128 stands for zero in the data rows.
Some points, one per row:
[139 136  97  71 163 139  60  83 116 140 120 173  95 122 195 145]
[104 177 124 128 255 238  87  90 164 157 137  70 170 109 208 117]
[113 183 151 107 239 213  36 170 183 184 146  98 211 104 128  66]
[109 105 189  57 127 134  25 161 123 148  76 168  97 117  86 140]
[124 142 112 134  57  67  97 182  72 108 129 141 142 118  67 110]
[ 87 161 146 131 149 118 153 135 136 186 117 149 161 146  99 111]
[133 114 110 175 141 183 130  89 130 157 174  63 129 119 164 168]
[117 158 170 138 177 145  65 198  49 178 160 114 205 127  80  77]
[157 137  85 138  97  92 165 133 188  94 121 133  88 135 104 148]
[ 95 131 128 110 123 117 168 121 163 111 138 129 144 140 137 130]
[123 127 106 148 106  79 180 120 134 118 122 163 126 169  56 121]
[152  95 122 153  56 101 208 121 148  70 144 147 119 118 128 105]
[134 163 177 120 129 122   0 204  62 129 121 119 193 107  91  93]
[147 172 130 130 200 193  43 102  35 160  90  84 120 170 199 183]
[137 161  88 120 135 127 149 150 161 152 120 110 114 167 106 129]
[149 104 134 158  42  53 194 144  94 121 145 149 116 130  29 135]
[123  82 154  83  39  38 121 104 121 117  88 217  64 138  60 152]
[129 109 130 140  92  99 145 138 140 104 135 130 119 141  64 125]
[116  93 201  54  93  84  35 152 137 119  80 191  87 127  57 171]
[144  91 107 117  29  47 201 149 144  80 128 170  49 145  80 129]
[105 130 230  30 142 123   0 170 155 131  62 167 104 120  84 118]
[135 151 117 103 115  85  77 178  90 134 126 153 145 129  76 143]
[ 97 144  81 120 157 143 176 133 143 149 104 119 185 141 201  51]
[130 121  98 148 112 124 211  90 119 131 111 118 135 154 165 114]
[108 125 148 122 182 204 100 120 193  99 176  85 175  93 200  83]
[111 123 132 119 161 163 145 101 206  99 180 104 137 102 186 104]
[139 141 106 128 100  79  88 192  55 146 140 157 168 120  69 128]
[115 190 194 107 178 159   0 219 144 143 111 125 194 112  80  83]
16 more points follow, each with its number after it:
[131 118 123 116  98 123 147 132 112  98 129 105 125 138 161  94] 0
[155 124  72 133  58  72 227 117 122 158  91 153 126 160 206  43] 1
[103  76 133 154  43  66 229 155  99 152 118 173 149 130  96 110] 2
[158 120  86  92 136  76 141  54 130 113 123 175  36 122 119 230] 3
[143 141  93  78 160  96  82  72 114 136  83 166  50 130 116 224] 4
[117 159 205 158 178 205  30 181  64 198 144  62 202 110  76 122] 5
[148 109  88  82 113 101 112  68 115 131 119 187  62 133 186 175] 6
[ 81 231 154  58 255 255   8 190 140 179  65  85 253 122 255  15] 7
[125 172 129 133 199 193  92 122 121 151 108  89 165 148 177 131] 8
[129 137 101  72 182 121  64  91 129 131  64 160  56 146 122 198] 9
[103 175 204 139 199 195  12 208  67 195 154  82 236 132 107 161] 10
[133 157 165  76 172 164  32 178 162  92  94 112 116 121 141 131] 11
[134 147 144 153 152 187 131 111 108 136 140  90 154 151 204  74] 12
[115 100 130 163 117 142 165 112 128  98 142  97 115 138 104 161] 13
[106 122 206  52 140 130   0 147 151 126  69 177  99 116  84 140] 14
[121 139 147 114 123 151 126 166 190  95 131 106 142 126 170  34] 15
Which three of these numbered points are nearest to each point below, ignoring the 2 directions in which the first points spread most? Their numbers follow each, nearest first.
[144 158 113  63 219 169  26 100 141 130 113 176 118 121 203 118] > 6 9 14
[ 99 195 175 115 245 255   0 173  75 169  85  42 173 149 180 136] > 8 13 12
[144 114 126  67 133 110  68  92 120 131 104 187  75 115 126 160] > 6 3 9
[124 118 177 114  96 147 117 155 190  86 139  99 114 123 180  79] > 15 0 11
[150 148  94  88 179 121  59  69 112 107  73 162  57 116 121 209] > 4 9 3
[ 75 116 142 130 100  84 210 174 121 150  99 160 154 118  74 109] > 2 8 0
[127  99 134  79 102  65  88  89 114 125  98 196  54 146 115 171] > 6 9 14
[175  88  41 138  65  65 205  39 104 102 143 166  33 122 142 228] > 3 4 6
[173 107  55 122 135  70 148  54 105 115 103 169  37 113 137 245] > 4 3 9
[110 118 216  45 118 106  11 166 126 155  73 194  99 116  60 130] > 14 11 8
[135 111 130 130  81 114 151 165 184  85 121 119  85 136 111 135] > 11 15 0
Here are 16 other points, each followed by its number:
[137 123 163 134 124 139 139 143 151  86 145 130 153 117 140  89] 0
[155 116 107 145 124 135 138 115 186 112 147 115  77 104 111 197] 1
[133 101 158 163 151 162 160 120 120 166 184  76 196 103 167  77] 2
[185  66  39 166   0   5 255  97 143 107 136 182  27 162  83 158] 3
[154 127  83 160 105 115 200  83  82 130 134 105 112 164 192  78] 4
[139  94 130 182 101 157 176  82 124 144 188  86 171  92 173 126] 5
[136  80  72 160   5  22 255 107 133 123 102 167  93 176 145  51] 6
[139 117 123 170 173 175 143  86 113 149 168  63 149 118 165 149] 7
[ 85 137 159 115 117  95 110 194 101 152  85 157 197 122  72  95] 8
[133 156 118 116 156 146 102 155 191 141 102 111 122 144 115 101] 9
[115  56 169  81  24  31 119 122 109 103  86 209  40 129  53 158] 10
[ 92 114 118 131  87  76 242 159 144 135 100 173 140 145 126  93] 11
[170 133 140 156  74 133 181  95  81 133 155 113  95 174 210  82] 12
[137 135 100 107 130 126  99 159 182  76 113 120 104 108 148 100] 13
[112 109 168 187 108 164 143 115 101 139 150  87 145 116  68 209] 14
[143 126 104 169 161 210 122  94 115 159 168  49 142 104 166 169] 15
The same question for these:
[114 153 207 122 144 206  61 165 140  98 121  94 149 126 140 105] > 0 13 9
[161 113  94 133 150 153 116 123 182  91 146 100  82 111 103 181] > 1 13 3
[128  77 147  87  52  42 137  96  99 122  98 201  44 135  81 134] > 10 3 4
[136  76 126 185  93 130 223 103 112 138 195 109 163 114 165  96] > 2 5 7
[137 112 132 176 146 183 168 101 125 167 175  77 150 119 157 145] > 7 15 5
[111  90 127 193  80 121 204  83  92 117 162 106 115 134  89 200] > 14 7 15
[134 174 136 106 164 163  70 162 173 149 104 132 134 155 140  95] > 9 3 13
[105 118 156  64 141  99  52 123 117 142  95 166  62 122 116 160] > 10 3 1
[131 150 146 140 152 159 151 100  79 152 125 105 165 147 191  44] > 4 12 6
[145  80 141 184   0  81 197 126 116  82 123 135  83 130  76 143] > 5 7 0
[144 128 103 135 155 148 129 118 209  83 165 108 101 103 122 178] > 1 13 9
